Each row is where one point has got to under a steady rotation. How many steps took it there?
The counts run from 0 to 286.
[ 65 144 149  72 149 176 156 142 165 101 124  98 114 104 165 107 151 178
 173 108 111 143 124 108  84 125 164 178 130 167 140  74 102 119 134 138
 147 131  85 133 102 178 127 103  78 149 128 116 135 111 132 137 133 118
 118 101  94  92 135 119 145 101 165 126 141 171 157 112 119  95 145 117
  82 122 113 108 119 146 143 112 123 104 130 151 140]
91
[127 141 115 121 103 166 159 117 160 127 167 171 149 101 115 135 141 148
 147 107 128 177 150 124  87  80 139 128 129 123 103 163 134 135 117  81
 184 171 127 110 120 144 118 101 134 127 148  95 142 120  58 113 139 147
 150  84 143 129 124 118 149 131 177 145 133 126  79 121 100  58 132 131
 107 134 176 139 133 145 153 110  93  94 120 108 167]
221
[174 142  74 150  90 107 127 106 130 144 149 156 130 131 107 127 107 109
 116 172 130 149 151 120  97  85  74 115 113  95 125 174 167 116 126  58
 140 155 142  57 133 117 103 127 176 113 126 119 130 110  53 120  82 141
 152 119 164 143 130  94 130 144  96 118 146 117  79 134 135  82 148 141
 142 157 161 155 155 123 127 112 129 117 121 104 141]
187
[103 131 106 139 128 144 161 176 124 134 121 129 130 161 147 112 108 117
 137 140 114 131 126  91 122 124  91 168 157  98 168  99 121 109 138 113
 141  94  96 132 114 165  50 147 173 107 148 155 122 112 134  79 141 145
 143  65 155 117 101 143  85 121 141  53 103 159 122 124  90 129 137 118
  83 115 118 136 109 118  88 154 103  92 114 126 115]
204
[157 114 161 109 116 151 142 146 142  99 143 137 165 167  84 153 131 108
  95  74 132 146 103 136 121 136 191 126 122 111 108 108  86 149 139 168
 110 156 116 153 111 107 159  86 160 113 114 132 138 129 143 109 207 118
 128 100 148 179 104 151 133 135  99 177 143 177 143 124 137 160 134 130
 144 100 124 134 128 130 114 150 136 103 153  93 185]
69
[108 113 114 116 159 131 100 130 138 107  82  94  75 116 195 107 100 172
 154 167 120  99 134 120 133 107 127 152 106 131 140  70 132  90 155 144
 112  87  97 141 143 173  91 154 118 170 134 147 133 110 158 131  87 125
 156 125  96 118 116 115 127 120 129  55 109 165 151 121 146 132 135 146
 128 133  87 113  87 126 116 116 124 131  93 129  73]
131
[107 125 148 104 154 139 126 106 147 125  94  82  49 123 143 163 123 164
 124 116  96 143 160 133 130 115 138 140 110 125 179  70 131 121 100 155
  62 143 133 117 135 115 145  93 107 159 123 114 141 109 128 157  47 100
 138 146 108 111 105 115 137  93  73 137 144 147 174 111 182 155 176 147
 161 145 111 106 136 110 119 110 130 134 118 142 113]
127
[111 154  85 148 112  98 172 151 115 137 138 134 144 140 138  77 128  94
 144 166 122 101 114  98 123 149  59 139 180 138 152 170 163 134 133  78
 156 115 123  73 108 106  98 171 116 109 127 125 106 137 113 126  97 141
 109 131 142  76 180 108 108 144 141 111 135  83  98 124  97  94 119  86
  91 130 138 148 157 131 130 118 151 148 124 171 104]
191
[104 133  91 122 114 149 149 179 164  99 135 102 155 132 159 102 137 129
 148 150 105 131 105  96  82  93 119 203 139 147 125  91 125  82 158 106
 134 108  83 103  87 162  81 127 118 122 126 137 136 111 112 111 131 142
 121  88 122 136 131  96 131 150 127  59 140 206 123 131 130  94 139  93
  85 138 108 140 111 153  97 115 136  81 133 114 159]
58
[146 119 129  86 166 112 103 110 110 117 116 136  67 143 128 123 126 163
  74 153 182  90 158 142 142 123  93 107 119  74 138 135  94 158 111 111
 106 115 131 156 181 158 173 161 178 137 122 108 140 106 128 124 135 131
 158 143 100 105 115 125  89 100 140 113 101 107 132  96 120 134 159 173
 119 132 115  89 103 117 152 143 143 135  91 163  85]
145
[123 156 126  72 123 138 170 131 138 117 129 110 105 163 105  96 147 144
 134 115 133 116 123 137  82 150 110 142 149 162 153  96 126 162 109 162
  93 145 120 120 108  97 200 108  75 108  94  83 132 100 110 147 101  72
 119 114 124 113 129 132 141  94  89 185 151 159 139 100 132 117 168  92
 117 118  96 131 152 148 140  99 144 124 119 150 167]
87
[115 117 133 134 138  98 141 153  90 107 152 161 131 144 112 110 122 102
  86 159 163  93 104 130 165 152 123 114 157  76 113 164 120 164 151  96
 150 116 121 150 150 145 131 168 194 131 115 130  98 159 165  82 194 143
 111 132 117 104 137 134  87 148 171 133 105  74 130 114  82 161 126 163
 103  97 147 135 126 108 148 186 158 163 122 160  92]
177
[143 149 133 115 128 124 136  84 131 151 101 137  84 119 133  88 120 150
 166 128 136 110 130 142 123 172 117  95 137 169 155 144 161 147 120 169
 139 138 136 106 129  87 183 128  69 137 120  86 114 130 133 154  74  87
 110 159 121  91 171 140 151 106 114 189 143  70 139 130 122 120 106 117
 132 122  94 130 145 142 162  85 129 181 122 151 104]
120
[117 117 143 106 133 118 125 144 117 124 142 166 166 121  99 101 145 137
 133 110 176 107 109 162 136 167 152 106 130 144  58 155 114 151 135 172
 155  96 122 195 152 119 153 148  92  98 135 104 132 131 148 123 207 128
 127 105 112 131 144 167 129 157 193 163 109 116 110 126  72 121  88 100
 114  80 107 125  83 150 157 130 102 142 110 141 151]
249
[122 151 105 132  93 119 168 134 142 162 124 142 163 123 124 139 148  86
 179  95 111 160 146  88 108 149  95 107 153 148 166 172 133 134 103 133
 158 114 141  80 107  99 106 129  86  90 169 122 146 107  78 157  77 154
 140 110 153 118 153 123 138 117 111 139 142 119  75 136 122  95 114  56
 127 156 134 132 167 152 121  88  91  95 122 112 144]
225
[131 132 173 103 135 147 146 109 117 158 140 162 135 122  87 152 153 133
 133  65 148 156 151 149 123 149 152  86 122 142 126 152  97 192  83 165
 140 152 163 165 146  93 197 101 108  95 129  87 157 125 106 156 164 101
 123 107 134 127 122 159 127  99 155 204 117 105 106 111  99 130 120 115
 141 114 118 109 137 133 152 132  95 140 129 122 162]
252
[100 133 101 127 136  62 127 137 125  91 142  97 113 124 125 100 131 120
 105 186 135  86 112 145 163 141  93 143 147 123 103 139 174 114 138  94
  87 109 144  99 143 112 146 173 111 147 110 116 101 143 154 143  88 141
 118 189  91  89 173  74 142 154 115 125 149 126 127 121 148 137 146 105
 131 140 145 148 136 111 139 114 172 169 102 174  81]
157
[150 124 128 147 148 141  90 105 125 163  62 125  71 130 180  96  84 143
 170 156 109 111 137 113 128 155 118 121 109 136 182  83 148 110 135 167
 129 101  98 124 128 144  92 133 125 155 133 148 108 110 162 119  67 102
 142 119 149 133 106 162 119 102 104  74 112 107 163 147 135 154 104 167
 145 126  84 116 103 126 111 120 106 151 117 114  77]
133
[ 92 141 131 135  96 154 204 149 141 128 147 131 114 157  95 117 110 149
 145  97  94 167 108 148 110 140 144 161 148 153 133  55 167 144 119 147
  97 156 116 133 105  84 126 100  80 114  94  90  98 131 118 113 121  61
 108  61 162 128 108 152 142 136 123 164 137 161 141 108  99 143 130  98
 108  88 133 164 151 110 122 138 117 133 146 132 158]
233
[ 91 138 155  95 137 185 149 126 144 152  80  93  96 122 176 124 140 144
 192  90 100 143 141  88  88 129 152 146 134 166 208  74  92 130 112 165
 149 120  99 119  98 154 117 101  89 139 158 132 137 107 126 143  86 125
 124  98 120 108 122 136 130  67 117 123 127 147 144 123 131 116 133 117
 118 142  84  95 139 145 118 105 104 102 134 115 120]
93
[177 111 139 140 132  92  69  83 106 136 127 148 131 119  79 145 123 146
  89 121 158 129 130 190 151 139 146  89  88 135  77 143 131 141 127 162
  96 141 173 156 166  82 203 123 121 136 105 109 140 136 129 147 140  99
 124 173 122 159 126 143 148 139 114 175 126 117 131 138 150 156 113 138
 175 112 120 131 118 125 151 129 128 172 131 130 152]
286
[125 141 127 132 114 166 168 140 139 131 138 100 141 148 119 152 145 117
 128 105  90 174 137 104  80 100 119 168 136 138 180  87 115 119 106 104
  93 162 123  82  82 120 133  83 130 113 120 136 142 101  83 140 102 122
 124 106 154 141 112  93 125 106  86 130 153 188 133 127 158 118 172 100
 118 159 127 140 168 127  99 111 132  77 162 110 191]
55
[106 152 148  85 134 172 165 116 174 101 149 116 111 124 116 108 139 182
 145 109 113 155 119 143  72 108 162 169 129 164 115  65 133 142 133 141
 122 178 109 125 104 124 158  80  81 145  98  86 124 115 101 142 114  75
 114 101 124 121 128 121 167 113 126 175 150 172 163 100 131  91 150 133
 113 109 123 137 129 131 155 108 135 122 135 136 165]
89
[134 109 134  82 171  97  96 121 111  90 133 130  81 124 121 126 122 157
  69 146 174  87 147 151 153 113 130 120 110  71  98 139  97 145 132 112
 102 115 140 169 180 157 172 149 173 140 118 119 138 121 141 121 160 133
 151 155  83 112 122 119 102 108 141 122 110 122 138 111 128 141 159 171
 127 117 127 110  89 110 160 149 152 147  95 156  91]
144
[ 42 126 141 144 113 107 200 176 139  96 170  84 145 133 119 148 146 106
 117 121  87 149  96 116 146 128 138 166 164 122 125 121 153 127 120  87
 113 140 126 109 102 113  95 135 116 137 126 127 100 164 142 122 143 154
  88 139 106  79 159  92 132 158 140 150 154 127 130 120 121 144 148  93
 102 131 186 142 177 100 121 151 158 126 143 168 123]
196
[ 93 146 104 115 110 131 160 144 153 135 148 140 167 109 138 129 165 122
 167 113 134 153 153  98  97 112 119 135 158 134 119 188 111 119 117 102
 181 108 132 107 116 150 108 146 106 111 180 124 148 116  77 139 135 184
 131 109 115 106 159 106 132 126 171 120 130 123  67 133 105  60 115  87
 101 146 148 124 141 151 145  86  95  79 100 129 135]
223
[115 120 161 129 148 146 132 113 125 138 121 100  82 143 112 172 111 173
 113  87 104 155 137 153 130 133 145 139  99 146 152  37 122 134  93 183
  59 136 141 165 130 113 128 100  94 130 114 126 156 117 134 156 113  69
 122 108 130 142  79 153 127 101 106 133 120 180 156 122 157 178 149 130
 155 105  99 118 117 113 118 142 108 128 131 132 150]
272
[173 141 114 102 118 181 117  95 158 132 129 182 165 109 125 103 135 149
 151 119 155 141 137 129  67  95 156 111 108 128  90 147  98 136 153 121
 203 150  97 123 111 148 142  91 149 113 146 117 150 105  85 116 159 124
 158  90 141 169 112 145 145 114 154 141 121 141 103 136 105  64 121 152
 116 129 127 130  97 168 145 107 105  97 136  86 175]
76
[104 147  98 122 133 121 122 130 130 159 110 115 136 111 151  76 145 159
 196 140 130 116 120 139 108 146 105 141 133 192 127 128 155 108 123 157
 148  79 126 129 126 121 122 166  33 117 147 105 125 113 126 165  87 114
 117 123 108 101 157 131 145 133 154 111 132 126 102 146 107  82 100  68
 103 130  74 128 105 160 139  77  90 149  97 152 116]
263
[121 106 142 157 124 126 133 174  93 103 164 132 155 165 102 113 130 123
  86 154 118 117  81 153 142 129 131 170 141 126  91 100 130 121 155 100
 117 141 122 157 110 125 112 132 164 127  86 153  98 168 153  82 205 112
  93 111 149 148 123 140 107 173 159 110 115 147 161 132 108 162 118 147
  94  83 131 157 116 112 118 191 166 148 169 136 156]
31
[165 125 126 101 167 133  97  77 103 143 109 161  64 131 126 127 119 157
  92 150 163 104 168 135 131 114  96 101 114  84 167 146 110 167 107 101
 127 143 148 136 170 155 167 138 186 129 120 107 143 107 107 116 109 113
 158 140 117 106 105 138  92  76 124 123 106  97 116 109 125 124 160 194
 143 132 112 102 109 129 149 133 123 144 101 141 102]
146
[156 134 123  73 138 164 134 135 122 119 132 151 133 155 107 110 142 133
 104 107 166 116 138 109  79 133 121 136 134 114 151 135  52 162 121 141
 125 115 103 156 128 163 173 115 166  81 136 118 156  92 102 112 177 125
 165  76 132 143 101 151  91  87 130 114 108 166 119 116 100 117 157 119
 110 111  86 111 106 157 125 132 114  87 116 119 162]
73
[148 123 159 137 123 138 139 117 112 138 155 166 110 125  93 167 123 110
  68 117 132 143 148 125 143 123 122  93 137  79 156 166 109 185 105  84
 143 186 159 125 142 123 157 109 203 123 123 123 119 142 107 106 159 133
 128 141 151 114 120 139  98 107 134 166 111  64 131 112 104 148 151 185
 133 130 177 124 168  99 143 172 139 133 144 119 128]
180
[ 43 115 164 118 145 107 143 148 125 118 127  82 113 121 131 158 155 154
 146  99 111 135 108 139 162 154 168 151 127 171 120  83 117 112 107 175
  87  94 142 168 128 111 137 139  42 136 128 127 142 143 180 177 132 113
  93 151  85 104 153 135 139 128 137 135 135 168 156 117 143 164 120  80
 115 111 107 107 121 114 131 126 123 144 130 160 120]
269
[193 118 149 136 126  99  69  83  91 157 106 145 126 125  93 148 119 123
 100 111 149 114 135 171 164 163 126  70  92 136 113 161 116 143 114 178
  99 129 159 154 166  85 196 143 113 107 111 133 147 129 139 156 133 107
 127 163 132 163 126 156 121 131 102 164 116 103 129 141 150 162 108 131
 179 132  99 117 123 134 140 128 117 157 133 128 150]
285
[111 122 166  99 134 135 129 108 153 117 163 141 147  94  99 170 153 161
 116  64 151 169 148 156 121 102 188 105 103 126  75 156 105 147  96 138
 124 158 161 162 153 123 173  96 106 120 140  93 165 117  89 160 165 123
 132 129 104 138 124 134 154 126 161 191 130 141 111 120 132 106 132 125
 146 128 154 116 126 136 167 118  97 102 114 125 168]
254
